Each row is where one point has got to under a steady rotation. How many steps took it there?
The counts run from 0 to 320.
[163 121 151 143 140 177 146 170 134 156 126 136 112 113 135 117 164 132
 102 100 144 168 186 136  86 120 140 110 112 136 135 166 165 141  92 189
 135 108 115 137 133 141 120  79] | 26
[186  96 117 136 111 141 164 156 168 110 130 114  75 124 140 115 144 124
  91 100 160 162 162 107 107 132 144 117 141 114 154 175 179 147 130 168
 135 161 131 150 135 133 120  94] | 157
[136 143 142 148 124 136  80 151  90 120 128 139  97 119 146 161 150 104
  96 134 174 130 158 119  92 105 139  86  96 171 162 154 142 123 113 177
 129 119 133 148 182 116 120  85] | 207
[133 134 140 112 138 171 168 191 155 131 109 144 129 126 157 158 132 124
  83 113 141 179 202 139 105 116 120 101 139 133 159 156 146 131 105 159
 169 140 112 142 129 138 116 108] | 14
[156 113 106 137 116 166 103 160 121  87 128 150  86 145 143  98 172  97
 104 141 200 159 140 102 100 107 122 122  88 129 156 124 135 109 110 174
 103 152 128 135 163 145 142 118] | 231
[160 136 144 169 139 150  85 161 103 116 107 144 104 114 122 138 121 122
 117 120 149 132 153 102  79 128 114 102 100 167 157 155 162 156 135 179
 108 100 153 157 175 102 114  82] | 48
[188 142 168 178 139 170 121 147 139 134 126 114 111 136 150 115 159 115
  96 133 145 145 188 102 114 160 141 112 116 138 151 163 160 147 114 164
 122 102 134 154 152 115 115  77] | 184
[149 151 149 128 138 158 139 155 140 114  83 133 107 125 136 176 140 132
  95  96 138 145 185 117 126 149 160  88 143 130 177 162 177 160 133 161
 154 137 137 159 136 131 104 100] | 19
[172 115 148 129 128 174 149 160 155 124 113 110 127 145 149 133 162 101
  96 141 155 182 196 133 126 155 126 114 134  96 175 153 146 141 101 161
 135 137 121 169 128 120 138  98] | 9
[177 125 145 148 131 139 142 177 155 104 115 140  87 111 136 152  86 126
  98 128 124 130 162  84 110 120 101 120 147 155 160 180 140 170 154 160
 139 160 158 167 149 111 118 108] | 312
[148  99 132 109 138 170 106 191 129 115 130 132 119 151 122 148 122 122
 120  94  94 135 171  98 134 158 107 123 108 111 161 167 191 161 124 143
 147 167 137 172 159 101 131 114] | 285
[140 151 143 122 138 159 142 163 145 112  83 143 108 121 144 183 135 132
  93  94 140 149 188 121 127 141 160  88 146 135 172 161 173 151 128 161
 158 140 132 151 136 132 102 100] | 18
[170 120 157 135 125 165 136 150 150 109  96 115 112 134 153 146 166 104
 104 138 161 169 190 133 145 158 135 111 143 104 172 163 143 152 109 175
 114 148 133 172 124 123 134  96] | 7
[153 114  96 168 120 141 115 163 136 112 127 121  89 135 156 130 156  98
  81 147 179 163 145 107  83 103 110 118  81 160 157 135 114 128 127 159
 120 135 133 120 186 121 128  91] | 72
[144 133 131 136 139 151 127 169 115 106 127 153 106  99 138 122 117 114
  93  87 165 143 159  96  70 115 153 101 109 168 133 150 192 122 120 168
 150 118 128 135 166 131  94  85] | 43
[175 123 152 145 145 180 144 164 137 156 125 127 110 119 130 118 163 133
 102  95 135 165 183 127  94 126 145 112 107 129 146 169 167 152 101 181
 136 109 119 143 134 138 122  76] | 25
[118 157 160 138 135 161 121 182 124 119 128 157 138 116 174 146 134 109
  89 137 150 142 202 122 104 126 128 103 129 180 141 152 147 107  99 158
 148 119 118 140 163 118 111  86] | 191
[156 159 136 117 134 179  90 185 110  96 159 141 133 141 132 107 155 108
 123 141 135 144 160 109  98 108 114 117  93 167 177 148 155 117 114 168
 127 150 116 152 168 155 168 115] | 214
[160  96 135 155 120 138 153 179 159 133 102 141  76 115 148 146 133 148
  93 121 159 155 181 141  86 113  96 111 142 130 155 171 139 143 117 175
 121 131 139 138 127 101 112  92] | 162
[137 131 102 149 138 169 122 181 148 132 114 155  72 153 151 158 157 134
  77 116 143 142 155  94 115  84 117 120  84 153 152 133 115 141 136 147
 155 158 136  97 168 151 108 127] | 88
[115 133 151 137 130 157 112 176 112 108 102 158 121 111 143 157 144 123
 103 113 164 139 196 148  97 138 136  86 126 140 156 150 177 116  92 173
 130 109 124 148 141  99 109  80] | 31
[163  87 134 105 112 144 123 168 134 106 129 131  99 110 143 119 153 103
 130 120 146 177 167 126 125 131 118 141 127 116 138 183 158 156 112 184
 108 181 128 175 137 132 158  92] | 141
[141  94 153 101 148 173  83 178 104 115 116 143 122 151 136 152 134 103
 126 133 125 159 174 101 145 145  90 131 106 104 149 153 143 163 110 149
 132 160 148 192 163  96 136 127] | 123
[170 132 148 146 124 167 147 173 167  87 120 127 125 141 155 115 146 121
 100 134 148 139 201 115 127 168 128 112 157 119 174 161 181 124 115 149
 123 143 129 157 126 109 128 100] | 169
[157 117  95 166 116 145 118 157 136 110 133 116  87 135 152 118 161  93
  83 143 184 161 140 101  90 105 125 118  83 158 156 133 123 126 130 161
 118 139 133 121 186 131 126  86] | 71
[148 119 150 155 124 143 139 187 162 112  96 152  91 116 154 155 137 151
 103 132 151 143 196 141 108 125  94 110 151 141 158 173 143 142 124 178
 107 139 142 141 120 103 121  96] | 164
[138 134 116 134 121 153 118 182 123  75 147 142 137 116 154  97 129  82
 100 140 173 156 159 103  80 125 119 119 109 169 147 136 169 101 111 158
 124 138 123 141 178 118 134  88] | 56
[140 144 141 151 127 143  74 151  86 114 127 136  99 127 141 162 146 110
 102 139 168 131 158 121  90 112 128  88  96 168 174 148 143 127 115 177
 123 118 137 158 183 107 130  88] | 208
[159  99 141 120 113 160 139 196 142  87 155 145 119 115 152  95 117  99
 115 129 133 141 176 103 115 139  99 140 138 133 134 180 169 123 103 165
 119 179 125 165 141 108 146  96] | 303
[160 161 145 129 136 177  83 180 107 103 152 139 133 146 124 115 152 113
 126 147 136 145 161 111 100 111 107 111  93 165 183 149 146 128 118 168
 120 142 124 158 169 145 167 109] | 213
[142 130 126 160 129 173  83 154 130 103  99 150  65 160 149 158 193 132
  98 129 152 124 162  99 157 127 137 119  92 131 154 142 129 147 127 159
 105 157 148 120 160 132 121 113] | 93
[184 145 169 174 143 166 117 143 139 126 117 119 103 127 152 125 155 116
  97 133 149 136 185 100 120 162 148 109 126 138 152 163 163 149 119 164
 120 104 142 158 154 115 110  77] | 183
[175 149 167 174 139 157 120 142 138 118 105 125 101 128 156 139 154 121
  95 125 151 129 186 102 125 161 153 108 134 144 149 163 165 150 126 165
 120 110 147 155 154 116 104  79] | 182
[138  77 111 104 110 130 144 190 139 103 130 129 105 127 147 151 122 104
  95 125 162 172 176 138  95 121  95 111 133 111 163 163 155 128 109 154
 150 170 126 168 145  93 132 105] | 146
[172 152 110 156 125 154 109 155 142  85 130 126 101 124 144 109 152 101
 106 127 154 151 135  76 110 119 141 131  99 178 151 149 154 150 154 166
 110 160 140 132 179 161 140  94] | 67
[166  94 153 134 119 161 118 194 139  97 143 145 113 121 138 106 119 115
 129 133 119 135 172 108 117 141  84 139 129 131 141 187 162 148 110 176
 106 169 139 170 136 102 151  93] | 301
[148  76 121 102 105 141 136 173 138  99 136 125 103 117 153 121 150  96
 113 123 161 181 171 130 114 131 117 130 131 109 142 173 160 135 100 174
 123 179 119 169 139 119 150  94] | 143
[124 145 146 114 141 162 159 184 151 123  90 151 121 118 155 175 129 132
  87 101 140 164 199 132 114 125 141  93 149 139 166 157 157 139 118 160
 167 142 122 142 132 138 105 105] | 16
[146  71 139 146 119 129 105 172 119 114 116 146  71 116 136 159 112 124
 109 108 143 120 157 111 109 135 107 112 120 126 138 181 163 152 117 176
 122 151 149 166 153  72 109  87] | 296
[136  82 139 114 139 179 107 170 109 144 128 168  78 126 159 123 157 111
 102 105 148 161 163  90 135 107 127 145  88 120  92 151 130 147  92 171
 143 155 129 138 158 138 109 114] | 115
[185 112 127 124 116 147 156 165 166  95 118 123  85 121 135 124 141 127
 108 101 142 155 161 101 121 139 143 124 151 122 160 178 185 158 141 164
 130 180 135 156 129 143 130 103] | 155
[ 94  85 128 109 125 150 103 198 115 111 113 158 108 127 155 171 144 114
 110 101 133 142 185 136 132 137 115 115 111 116 134 160 172 131  94 157
 140 171 127 143 154  90 117  99] | 280
[153 166 117 150 143 154 103 178 137  88 108 142 118 125 133 141 112 118
 108 129 134 142 145  81  94 111 105 113 110 190 173 146 148 156 171 152
 125 146 151 143 188 135 133 112] | 63
[123 115 122 142 142 169 103 172 136 117  64 165  89 139 161 165 167 122
 102 127 158 170 171 111 142 114 107 131  98 132 131 130 105 163 130 171
 103 152 150 122 154 130 113 121] | 252
